Rows are one point carried round by a steady rotation, each followed by how many ticks it has turned.
The counts run from 0 to 270.
[ 1.27,  2.72, -0.87,  0.72, -1.85,  1.49,  4.34,  2.15, -0.85,  1.73,
  2.90,  1.95, -2.94, -2.05,  1.97, -1.53,  0.43,  0.84, -0.31, -1.18,
 -2.49, -1.13, -0.55,  0.48,  0.41,  2.69, -0.38,  2.87,  2.60, -0.05,
  2.12, -1.54, -2.16]
32
[-1.83,  1.23, -0.58, -0.62,  0.08,  1.74,  1.65, -0.27, -1.36, -0.66,
  1.00,  0.61,  5.25, -3.51, -0.01,  1.01, -2.11, -1.31, -0.40,  2.58,
  0.74, -1.95,  0.21, -3.84, -1.70,  1.27,  1.44,  1.47,  1.96, -0.46,
  2.38,  0.85,  1.16]
146
[-3.87,  2.27, -1.58,  0.43,  1.46,  2.00, -0.79, -0.39, -2.75,  2.44,
 -0.10,  1.40, -0.09, -1.63, -2.19,  1.95, -0.13,  2.74, -1.88, -1.13,
 -1.42,  3.69,  2.17, -1.44, -1.17,  0.64,  1.22,  3.19, -1.21, -1.10,
 -1.38,  1.06,  1.23]
213
[-0.56, -0.97,  3.31,  0.96, -1.08,  3.42, -0.31,  0.28, -0.21, -2.18,
  0.54,  0.83, -4.58, -2.75,  2.00, -0.16,  0.34,  1.76,  0.85, -0.33,
 -0.77, -1.77, -1.49,  1.11,  1.74, -0.08,  1.74, -1.57,  0.41, -3.09,
  2.89, -1.49, -3.26]
173
[-1.96,  0.71,  1.94, -1.08, -1.15,  3.14,  2.83,  0.04, -3.41,  2.77,
  0.70,  0.63,  3.10,  0.97,  1.83, -1.70, -0.44,  2.53, -0.54, -1.05,
 -2.00,  1.57,  1.20, -0.27,  0.38,  1.34, -0.15,  3.99,  0.35, -3.90,
 -0.61, -1.53, -0.46]
208
[ 2.41, -0.06,  2.49,  0.21,  2.17,  2.38,  2.83, -1.60, -0.72, -0.76,
  1.92, -0.29, -2.73, -3.06,  0.02,  1.34,  1.59,  2.09,  1.79, -0.77,
 -2.32,  1.86,  0.95, -3.14, -2.62,  1.15, -0.16,  0.50,  2.82, -1.06,
 -0.55, -2.77, -1.33]
125
[-1.75,  5.44, -0.94, -1.44,  1.59,  2.87,  1.18, -0.14,  1.79,  1.21,
  3.25,  1.09,  0.97, -2.49, -0.90, -0.45, -0.70, -0.21,  1.32, -0.05,
 -2.36,  1.96,  0.03, -1.55, -1.40,  0.73, -0.26,  1.84,  3.92, -0.31,
 -0.14, -0.03, -1.26]
131
[-2.41, -1.03, -1.38,  0.12,  0.74,  1.09, -3.48, -1.21,  0.61,  0.44,
  0.92,  1.83, -2.37, -4.46, -1.68,  0.76, -1.23,  1.38, -0.85,  1.52,
 -0.66,  0.76, -0.85,  0.68,  1.17,  0.89,  4.14, -2.41, -2.57, -1.77,
  2.20,  0.35,  0.88]
167
[-2.51,  0.51,  2.16, -1.37, -0.05,  2.51,  0.99,  1.21, -1.77, -1.48,
 -1.32, -0.35,  2.51, -2.30, -0.32, -0.59, -1.51,  1.57,  0.82,  2.89,
 -1.57,  0.35,  1.05,  1.84,  2.42,  0.77,  3.84,  0.06, -0.97, -3.47,
  1.58,  1.74, -1.92]
161
[-0.80, -2.86, -1.57,  2.20, -1.36,  1.96, -0.89, -0.14, -3.24,  0.10,
 -2.78,  0.31, -1.80, -1.13,  0.75,  0.20,  1.77,  3.11, -0.48, -1.34,
  0.88,  0.17,  0.39, -1.28, -0.01,  1.36,  3.62, -1.62, -1.90, -3.96,
  0.64, -1.50,  0.79]
10
[-2.48,  3.73, -1.56, -0.82, -0.26,  1.87, -1.77, -0.20,  1.03,  0.56,
  0.37,  0.90,  5.76, -3.14,  0.01, -0.74, -0.83, -0.78, -0.25,  1.46,
  0.71, -0.74,  0.29, -2.24,  0.02,  1.04,  2.28,  2.05,  0.95, -2.38,
  1.92,  1.97,  1.62]
148
[ 1.03, -2.35, -3.52,  2.76, -0.21,  0.31,  1.21, -0.84,  1.32, -0.50,
 -1.02,  2.22,  0.01, -1.81,  0.03, -0.98, -0.85,  0.55,  3.28, -2.19,
  0.28, -2.61, -0.26, -2.08,  0.13,  1.27,  3.17, -4.30,  0.37, -0.45,
  1.99, -1.25,  0.63]
90
[-0.94, -0.50, -3.82,  1.62, -2.12, -1.60, -1.36,  0.37,  2.23,  1.21,
 -0.23,  3.12,  2.49, -2.83,  0.60, -0.75, -2.22,  0.98,  0.75, -0.79,
 -2.04, -1.84,  1.92,  0.72,  1.03, -2.31,  3.71, -0.48, -0.63, -1.44,
  1.42,  2.30,  1.80]
247
[-1.46, -0.46, -2.08,  2.51, -0.74,  1.73,  0.11, -0.99,  0.85,  2.16,
  0.86,  2.34, -4.46, -2.79, -1.46, -1.77,  2.31,  3.14,  0.50, -3.34,
 -2.66,  1.72,  0.82,  1.41,  0.90, -0.90,  1.50, -0.39, -1.34, -0.14,
 -0.16, -2.21, -1.25]
25
[-2.23,  2.31, -3.47, -1.32, -2.79,  0.68,  2.38,  2.57, -0.07,  1.66,
  0.84,  0.04,  0.72, -1.20,  3.40,  0.68, -1.95, -0.19, -1.68, -2.89,
 -0.45,  0.93,  1.37, -3.32,  0.48,  2.03,  2.22,  1.28,  1.07, -1.24,
 -0.65,  1.25, -1.58]
195
[ 1.78, -2.56, -1.21,  0.21,  1.38,  0.09, -1.21, -0.93,  0.20,  1.08,
  0.35,  1.60, -4.78, -0.16,  0.72,  0.37, -0.82,  2.53,  1.64, -1.16,
 -3.25,  1.83,  1.02,  0.23, -0.99,  0.12,  2.02, -2.99,  0.18, -4.91,
 -0.71, -1.06,  1.29]
266
[-2.86, -3.13, -2.70,  0.97, -2.76,  1.33, -0.15, -1.34, -0.73,  2.95,
  1.03,  0.74,  0.58, -1.35,  1.61,  0.51,  0.82,  1.20, -0.79, -3.22,
 -1.00,  1.78,  1.51, -2.72, -1.74, -2.42,  0.07,  0.12,  0.40, -2.54,
 -1.40, -2.35,  1.41]
201
[ 0.86,  0.71,  2.31,  2.62,  1.88,  2.77, -2.18, -1.33, -0.73, -2.00,
 -0.90,  2.20, -1.45, -0.25, -1.73,  0.16,  0.16,  2.04,  3.89, -1.26,
 -1.40, -2.81, -0.52,  1.12, -1.01, -2.39,  1.76, -1.05,  1.88, -3.45,
  2.44, -1.20, -0.56]
75
[-4.06,  1.13, -2.76,  2.70,  0.22,  1.93, -0.35,  0.66,  1.32,  0.79,
 -0.04,  3.04, -0.24, -1.99, -2.96,  0.32, -2.89, -1.26,  2.38, -1.12,
 -0.73, -3.04, -0.59, -0.32,  0.12, -0.81,  1.00, -3.28,  1.89,  0.20,
  2.94,  1.97, -0.91]
85
[-0.81, -1.73, -2.34,  0.88, -3.13,  1.29, -0.02, -0.78, -1.62,  2.26,
 -0.16, -0.19, -0.47, -1.31,  2.18,  0.60,  2.04,  1.97, -1.18, -2.74,
 -0.33,  1.18,  1.72, -3.17, -2.58, -1.43,  0.55,  0.44,  0.79, -4.38,
 -1.63, -2.43,  1.69]
202
[ 2.01, -2.02,  2.28,  0.44, -2.16, -1.30,  1.28,  1.29, -0.55,  0.06,
 -0.66,  1.71,  0.00, -1.33,  3.28, -0.80, -2.15,  2.23,  0.75, -0.64,
 -1.13, -3.16,  0.86,  0.43,  0.86,  0.78,  2.47,  0.51,  0.44, -5.73,
  2.50,  1.11,  1.12]
254
[-5.04, -1.67, -4.34, -0.09, -1.88,  2.36, -1.50,  0.88, -2.74,  2.76,
 -1.01,  1.46,  1.31, -0.94, -0.44, -0.09, -1.88,  0.21, -1.01,  1.00,
  0.23, -0.09,  0.21,  0.11,  0.51, -0.58,  1.88, -2.01, -0.03, -3.71,
  1.68, -0.30,  1.67]
5
[-0.79,  4.67, -3.71,  1.01,  0.80,  2.87, -0.30,  0.69, -1.73,  1.01,
  1.95,  2.54, -0.40, -2.69, -2.91,  0.16, -0.16, -0.21,  0.07,  2.14,
 -2.08, -1.25, -0.12,  2.32, -1.46, -0.66,  1.09,  2.22,  2.58,  0.36,
  3.01, -0.86,  0.19]
228
[-1.29, -2.07,  1.93, -1.14, -1.07,  0.86,  4.24,  1.66, -1.26,  2.61,
  1.64,  0.05, -1.54, -2.10,  0.82, -1.43, -0.56,  1.59,  0.63,  2.13,
 -2.85,  2.51,  1.19, -1.09,  0.18,  2.82, -2.28, -0.59,  2.49, -4.39,
 -0.07, -0.15, -0.01]
112
[ 1.30,  0.89,  2.08,  0.61,  2.13,  1.86,  1.36,  0.35, -0.36, -0.16,
 -0.02,  1.77, -3.41, -1.77, -2.42,  0.92, -1.21,  0.93,  2.57, -0.15,
  0.91, -4.88,  0.26,  0.33, -1.67,  1.27,  3.27, -1.17,  1.89, -2.27,
  2.34, -1.38, -0.05]
78
[ 0.42,  2.87,  0.64, -0.98, -0.26,  2.69,  2.54,  0.19, -0.98, -2.79,
  0.12, -0.81,  4.77, -2.43,  0.67, -0.25,  1.31, -0.02,  2.00,  0.62,
 -0.68, -2.54,  1.00, -2.60, -1.90, -0.58,  2.38,  1.69,  3.27, -1.20,
  1.09, -1.29, -0.65]
143
[-4.50, -2.15, -1.99,  1.44, -1.44,  2.41, -1.93, -0.59, -1.15,  1.84,
 -2.10,  0.69, -0.06, -1.83, -0.56,  0.26,  0.61,  2.83, -0.29, -2.05,
  0.64,  0.71,  1.66, -0.72,  0.53, -1.42,  3.68, -1.85, -2.40, -3.49,
 -0.86,  0.30,  0.64]
8
[-1.47,  1.27, -1.85, -0.64, -0.21, -1.40,  1.74,  0.53,  0.29,  3.37,
  2.14,  2.19,  4.25, -1.67,  0.52,  0.99, -3.40,  0.31, -0.61, -0.64,
 -2.27,  0.12,  2.58, -1.20, -1.48,  0.55,  1.27,  3.92,  0.98, -1.32,
 -0.17,  2.02,  2.39]
51
[ 0.87, -0.01, -1.10,  0.93, -1.36,  0.29,  4.37,  1.40, -1.69, -1.26,
 -0.35,  0.83,  2.10, -3.14, -0.31,  0.40, -0.95,  0.11,  1.54,  1.16,
 -1.48, -4.78,  2.51,  0.94, -0.80, -0.93,  3.24,  0.99,  2.39,  0.71,
  2.35,  0.11, -0.42]
240
[-0.37,  3.29, -5.32,  1.46, -1.61,  0.87,  2.26,  2.01, -1.17,  0.43,
  0.80,  1.44, -1.21, -2.19,  0.95,  1.11,  0.27,  0.27, -0.07, -0.81,
 -3.74,  0.87,  1.64, -0.30, -0.91, -0.33, -0.05,  1.65,  2.87,  1.70,
  1.05,  0.87, -1.86]
36
[-1.85,  3.51,  0.15,  0.84,  2.37,  2.88,  2.41, -0.79, -2.27,  1.73,
  2.11,  3.29,  1.06, -1.83, -2.71,  0.18, -2.11,  0.53,  0.22,  0.39,
 -2.19, -1.24, -0.31,  1.76, -0.12,  1.26,  0.82,  3.32, -0.24,  1.29,
  2.51, -1.27, -0.71]
226
[-1.24,  3.67, -4.85,  2.53, -1.44,  0.40,  1.33,  1.00, -0.10, -0.49,
  0.78,  2.21, -0.56, -2.13,  1.32,  0.95,  0.20,  0.52, -0.04, -2.63,
 -3.67,  1.85,  0.80, -1.49, -0.43, -1.16, -0.86,  2.22,  1.82,  1.86,
  1.05,  1.71, -1.85]
37
[-0.45, -2.39, -1.42,  1.68,  0.29, -0.04, -1.21, -2.90, -2.18,  0.07,
 -0.28,  2.24,  2.98, -1.19,  0.69,  1.91, -1.71,  1.92,  0.65, -0.16,
 -2.89,  1.48,  3.12, -1.57, -2.83, -3.64,  0.64,  1.64, -0.07, -2.96,
  0.35,  0.45,  3.05]
56
[-2.03, -2.61,  1.83,  2.06, -1.07,  2.55,  1.03, -0.62, -2.27,  1.15,
 -1.81,  1.64, -0.51, -0.52,  1.35, -2.10,  0.45,  3.37,  0.16, -2.44,
  0.14, -0.18, -0.44,  0.02,  2.33,  2.37,  2.92, -0.09, -3.08, -3.70,
  0.85, -2.37, -0.33]
12
[ 0.16,  0.22,  2.24,  0.46,  1.37,  1.82,  0.57, -2.40,  2.02,  0.58,
  2.13,  0.39, -2.50, -2.34, -0.59, -0.74,  2.55,  2.81,  2.36, -2.52,
 -3.16,  3.23,  1.01, -1.20, -1.18, -1.01, -0.84, -0.37,  1.36, -1.65,
 -1.61, -2.02, -1.01]
123
[ 0.38,  3.15,  1.22, -0.10,  2.70,  2.07,  2.17,  0.83,  0.03, -0.53,
 -0.31,  1.80, -0.87, -0.34, -1.76, -0.72, -2.59,  0.42,  3.22, -1.41,
 -0.56, -3.62, -0.14,  0.83,  1.20,  2.72,  4.33, -0.46,  1.31, -1.17,
  2.03,  0.70, -1.57]
80
[ 0.11,  0.39, -1.47,  1.57,  1.42,  2.27, -1.55, -3.59,  0.92, -0.83,
  2.42,  2.39,  2.78, -2.94,  0.15,  0.99, -0.05, -0.36,  1.42, -1.83,
 -0.85,  0.16, -1.21, -4.68, -3.08,  0.05,  0.54,  0.47,  1.35,  1.09,
  0.99, -3.42,  1.69]
137
